In the rows, 128 means zero.
Each path below is one point turned by a fixed rotation once a step. After each direction that follows a path, write how fast that rotation turns it, in degrees a step (0 if it stays still).
Each turn is a multiple of 5 degrees from 10 to 175, or 0.
Each row of a path follows its step; steps can be skipped.
Rotation 1:
step 0: [130 116 136 135 126 134 126 129 127 131 131 128 114 129 123 131 129 124
 127 121 124 132 125 130 134 134 119 124 122 127 123 120 126 120 133 132
 126 117 126 127 121 123 128 133 137 125 137 126 124 132 128]
step 1: [127 135 129 124 130 122 134 129 130 133 143 119 123 127 120 131 120 123
 125 126 129 144 133 127 131 126 123 127 124 133 130 130 129 118 128 126
 127 131 129 125 127 126 130 131 117 133 133 120 121 125 128]
step 5: [124 128 127 132 128 129 134 120 132 125 123 133 129 133 134 117 129 135
 128 130 129 130 122 129 135 131 128 110 124 125 133 129 127 131 132 113
 129 124 134 128 132 133 123 133 128 128 136 132 123 134 133]
step 8: [121 128 134 142 124 124 135 131 132 143 130 133 119 123 124 134 127 132
 133 126 127 122 117 129 121 132 122 118 125 125 122 133 126 128 127 121
 121 130 131 127 125 125 126 128 129 128 124 122 127 133 132]
step 9: [128 133 132 126 135 125 131 130 123 133 127 132 127 123 119 130 122 134
 117 128 132 128 126 121 130 131 124 129 118 132 134 120 130 119 115 127
 125 124 131 135 123 122 141 124 127 126 123 127 122 124 133]
step 10: [124 125 134 122 119 120 126 124 130 127 131 134 134 124 122 127 125 130
 129 123 135 129 138 122 129 132 132 128 133 124 130 122 131 127 126 120
 141 131 134 124 128 126 126 135 127 132 123 126 131 113 139]
step 12: [129 131 128 126 134 130 125 126 129 130 135 124 138 132 132 128 138 131
 118 119 128 132 124 127 124 123 126 122 115 134 130 122 133 133 129 130
 123 123 121 127 128 124 129 125 127 121 138 121 132 118 134]
step 14: [127 131 113 130 132 127 125 126 121 134 124 131 127 127 127 126 129 133
 135 134 132 125 125 144 133 130 126 130 126 128 133 125 132 126 136 125
 125 131 142 135 132 127 128 123 131 130 128 118 125 123 121]
step 15: [136 128 136 125 125 122 122 125 123 137 128 136 129 119 133 134 136 129
 127 126 133 127 136 126 127 125 132 132 122 129 130 128 135 128 131 132
 121 120 126 124 137 123 127 130 144 129 126 117 124 129 124]
step 16: [128 128 135 140 124 125 131 128 128 127 137 137 131 124 125 133 124 119
 124 122 128 137 119 127 130 130 125 135 126 117 132 136 127 122 131 127
 130 122 140 127 135 130 128 131 130 123 127 126 131 138 133]
step 17: [122 131 126 125 121 131 130 128 126 141 125 130 130 129 126 128 126 129
 128 131 131 139 123 134 140 122 131 132 119 130 130 131 130 133 119 129
 127 136 135 133 128 123 132 124 120 131 129 127 124 133 143]
Speeds:
[130 127 129 129 131 129 125 127 129 130 127 127 127 129 128 128 127 130
 127 129 129 126 127 126 129 128 128 129 127 129 129 125 129 130 126 129
 129 128 125 130 128 127 129 129 131 126 131 126 127 130 128]
120
[126 129 128 131 128 130 129 128 131 129 129 128 127 128 127 126 127 126
 123 127 127 130 126 128 127 125 129 128 127 128 127 130 127 128 126 127
 126 126 129 129 125 127 127 128 129 128 130 129 125 127 129]
90
Rotation 2:
step 0: [129 127 124 131 134 136 135 132 123 135 128 121 113 132 136 131 129 127
 126 121 128 127 126 126 119 124 133 127 137 115 129 125 136 131 133 125
 121 126 122 129 128 130 125 127 116 128 121 125 128 126 120]
step 1: [124 134 136 120 137 126 130 129 138 132 125 137 136 130 133 118 131 130
 138 130 134 128 128 127 133 128 129 122 123 122 128 133 119 122 119 131
 126 124 124 130 135 127 129 132 128 120 119 120 123 131 120]
step 4: [128 132 121 132 126 133 126 130 121 127 119 131 139 135 126 125 120 121
 126 130 130 129 126 131 128 120 123 122 130 124 130 123 131 124 140 131
 134 120 128 137 130 126 135 131 131 118 127 120 123 136 119]
step 5: [125 143 127 131 124 133 126 125 124 122 138 128 124 126 131 123 138 133
 129 118 125 129 133 126 130 126 137 135 125 120 122 131 126 132 128 127
 136 134 135 137 133 125 127 135 137 127 125 123 129 123 136]
step 6: [131 131 130 127 119 126 130 140 128 128 131 133 116 128 122 136 130 123
 131 135 136 131 124 125 123 119 130 127 135 123 120 130 134 116 135 123
 119 134 118 127 126 126 128 125 126 123 127 125 121 127 129]
step 8: [121 116 120 138 127 128 115 126 133 118 131 125 132 129 120 133 132 131
 133 124 127 128 125 126 128 131 123 125 133 118 119 122 127 132 127 129
 126 137 130 131 132 123 129 126 125 124 133 120 120 123 135]
step 10: [123 125 122 132 132 129 122 120 117 126 131 130 131 133 126 128 124 116
 121 118 127 131 121 125 135 119 139 125 127 135 130 120 129 127 136 123
 119 123 128 128 125 133 130 120 127 121 121 124 127 125 127]
step 11: [130 134 135 124 123 141 125 124 129 130 128 135 138 128 124 131 140 141
 131 128 124 135 125 131 127 132 134 117 131 118 125 132 125 131 130 129
 122 126 136 130 131 124 125 126 127 132 121 130 131 120 133]
step 12: [121 124 127 130 120 122 131 130 131 133 123 126 114 126 116 117 126 123
 134 128 122 125 124 134 130 118 129 126 125 129 121 126 134 122 124 122
 122 129 129 133 130 124 128 126 120 137 124 133 122 122 122]
step 13: [130 122 122 119 144 130 137 132 130 134 133 132 135 127 123 129 130 131
 127 122 121 125 134 128 128 136 138 133 124 124 133 119 126 120 127 122
 118 126 129 121 130 128 129 135 122 124 127 125 130 129 132]
step 17: [126 133 134 124 124 135 133 127 124 131 113 138 139 127 133 128 132 129
 123 129 125 128 127 122 133 119 133 127 128 119 126 135 131 124 116 133
 129 130 123 128 138 127 133 139 129 133 126 124 131 126 128]
Speeds:
[127 130 131 128 128 129 124 128 128 127 128 129 130 129 129 128 128 130
 129 128 125 127 128 129 132 127 128 126 131 127 128 125 126 129 126 130
 130 130 129 128 129 129 131 128 129 128 129 128 128 128 128]
115
[128 127 131 127 128 129 127 126 129 129 126 126 127 129 124 126 128 129
 128 126 127 130 127 128 128 128 127 128 128 127 131 127 127 129 127 126
 127 126 130 125 128 129 129 125 124 127 127 130 129 126 130]
25
[127 130 128 128 131 129 130 128 127 128 128 130 128 125 128 128 130 129
 129 129 130 131 132 127 128 129 128 129 125 128 125 128 125 128 126 130
 129 127 131 127 125 127 130 127 127 129 128 128 130 129 127]
175
[129 129 127 128 130 129 127 125 129 129 127 129 130 129 127 127 128 127
 127 127 127 129 125 128 128 129 128 126 128 127 128 133 130 132 127 130
 128 126 129 127 128 126 130 128 128 128 129 123 126 129 127]
110
[130 125 126 127 125 129 128 128 129 127 127 129 128 128 127 127 128 129
 129 130 130 127 128 132 127 128 131 127 128 127 127 128 129 129 125 128
 127 126 127 128 128 130 131 125 131 129 129 131 128 128 129]
80
Rotation 3:
step 0: [127 121 133 128 136 119 136 130 135 131 135 121 133 132 130 141 128 126
 128 124 121 119 119 131 126 128 119 122 119 136 124 128 131 127 127 129
 131 137 130 147 128 130 134 129 134 131 130 129 128 125 131]
step 1: [130 117 138 122 131 121 127 136 137 130 133 120 131 139 131 128 133 130
 128 128 122 126 122 140 138 128 129 126 131 135 134 113 129 135 128 125
 140 125 133 134 132 128 126 129 132 127 130 126 122 134 129]
step 2: [137 122 128 125 133 122 129 123 131 128 134 128 129 140 122 125 132 129
 142 129 132 119 122 138 129 132 133 125 131 137 127 123 124 126 140 121
 133 128 128 127 131 115 136 123 135 131 131 122 130 129 122]
step 3: [132 126 129 119 133 122 123 122 126 123 127 122 133 127 125 134 134 129
 138 133 137 118 125 130 126 130 122 131 127 129 124 131 123 126 134 128
 135 132 125 131 128 119 129 134 141 130 128 129 109 135 138]
step 7: [136 125 126 125 132 119 128 129 136 117 126 126 126 127 134 132 121 131
 127 127 131 123 119 124 115 127 122 131 126 137 130 125 124 135 136 129
 121 133 137 134 131 129 129 130 139 122 125 115 134 137 127]
step 8: [133 122 125 122 123 125 134 128 127 114 137 127 136 120 123 123 130 126
 123 123 124 126 121 133 127 125 129 132 127 128 123 122 129 139 130 129
 136 131 132 145 133 126 132 129 134 125 124 124 132 140 136]
step 12: [119 121 131 128 126 123 127 134 135 132 127 123 129 132 131 128 133 130
 136 122 127 124 121 122 133 130 134 133 124 133 129 131 124 125 139 125
 135 127 136 135 142 127 126 128 139 121 128 123 117 128 144]
step 13: [119 123 129 125 135 127 125 128 133 122 127 125 127 135 127 126 122 134
 134 130 127 129 119 130 125 128 141 131 130 130 118 122 136 120 141 116
 136 124 137 134 129 120 133 124 133 126 120 135 127 134 130]
step 14: [129 130 136 126 143 124 124 125 132 128 129 124 129 134 131 127 125 126
 128 127 125 120 115 119 116 133 127 123 123 128 119 132 129 129 135 124
 131 128 131 135 129 125 139 133 134 138 136 133 123 139 127]
step 15: [128 121 138 126 132 120 134 131 132 124 130 133 137 134 135 136 123 124
 120 135 134 128 117 132 127 129 124 127 126 127 134 126 122 129 130 130
 132 116 130 142 130 129 134 128 130 132 128 127 119 142 131]
step 17: [134 128 133 124 134 118 134 131 123 127 134 123 128 124 123 122 132 132
 133 133 121 120 114 140 125 127 120 128 124 131 130 130 130 128 129 121
 143 131 129 135 122 123 130 131 136 120 127 121 122 125 129]
Speeds:
[127 128 129 128 131 130 130 127 127 128 131 127 129 127 128 129 129 128
 129 127 130 130 126 125 131 126 127 129 126 127 130 132 127 128 126 127
 130 129 126 129 127 129 129 130 130 128 130 128 128 127 129]
125
[128 128 128 127 129 130 124 125 129 131 125 130 129 130 128 126 126 129
 128 128 128 130 128 126 126 128 130 129 128 126 130 128 126 124 129 128
 127 127 128 130 130 126 129 129 129 128 128 130 126 129 128]
40
[128 128 128 131 127 126 127 128 128 130 128 126 127 127 130 126 125 126
 127 128 127 128 129 128 128 129 127 128 126 128 131 129 130 125 128 129
 129 128 127 128 126 128 128 126 129 126 126 128 128 123 131]
60
[125 127 128 128 127 130 127 125 128 126 129 127 129 128 126 131 128 125
 127 125 130 128 128 130 128 128 127 130 129 126 128 126 131 128 128 128
 127 129 128 130 128 127 128 128 129 129 125 129 126 127 126]
140
[131 127 127 128 127 128 129 128 131 129 128 128 129 123 127 129 127 130
 128 129 130 129 129 130 127 132 127 127 129 128 130 127 129 128 128 126
 129 130 127 126 127 128 127 129 129 127 130 128 127 130 126]
25
[129 127 129 128 129 127 127 128 128 126 128 130 128 127 127 127 128 132
 127 128 131 131 129 129 131 128 129 127 129 129 129 127 130 128 125 128
 129 125 128 129 126 125 129 126 127 129 125 131 129 129 130]
155
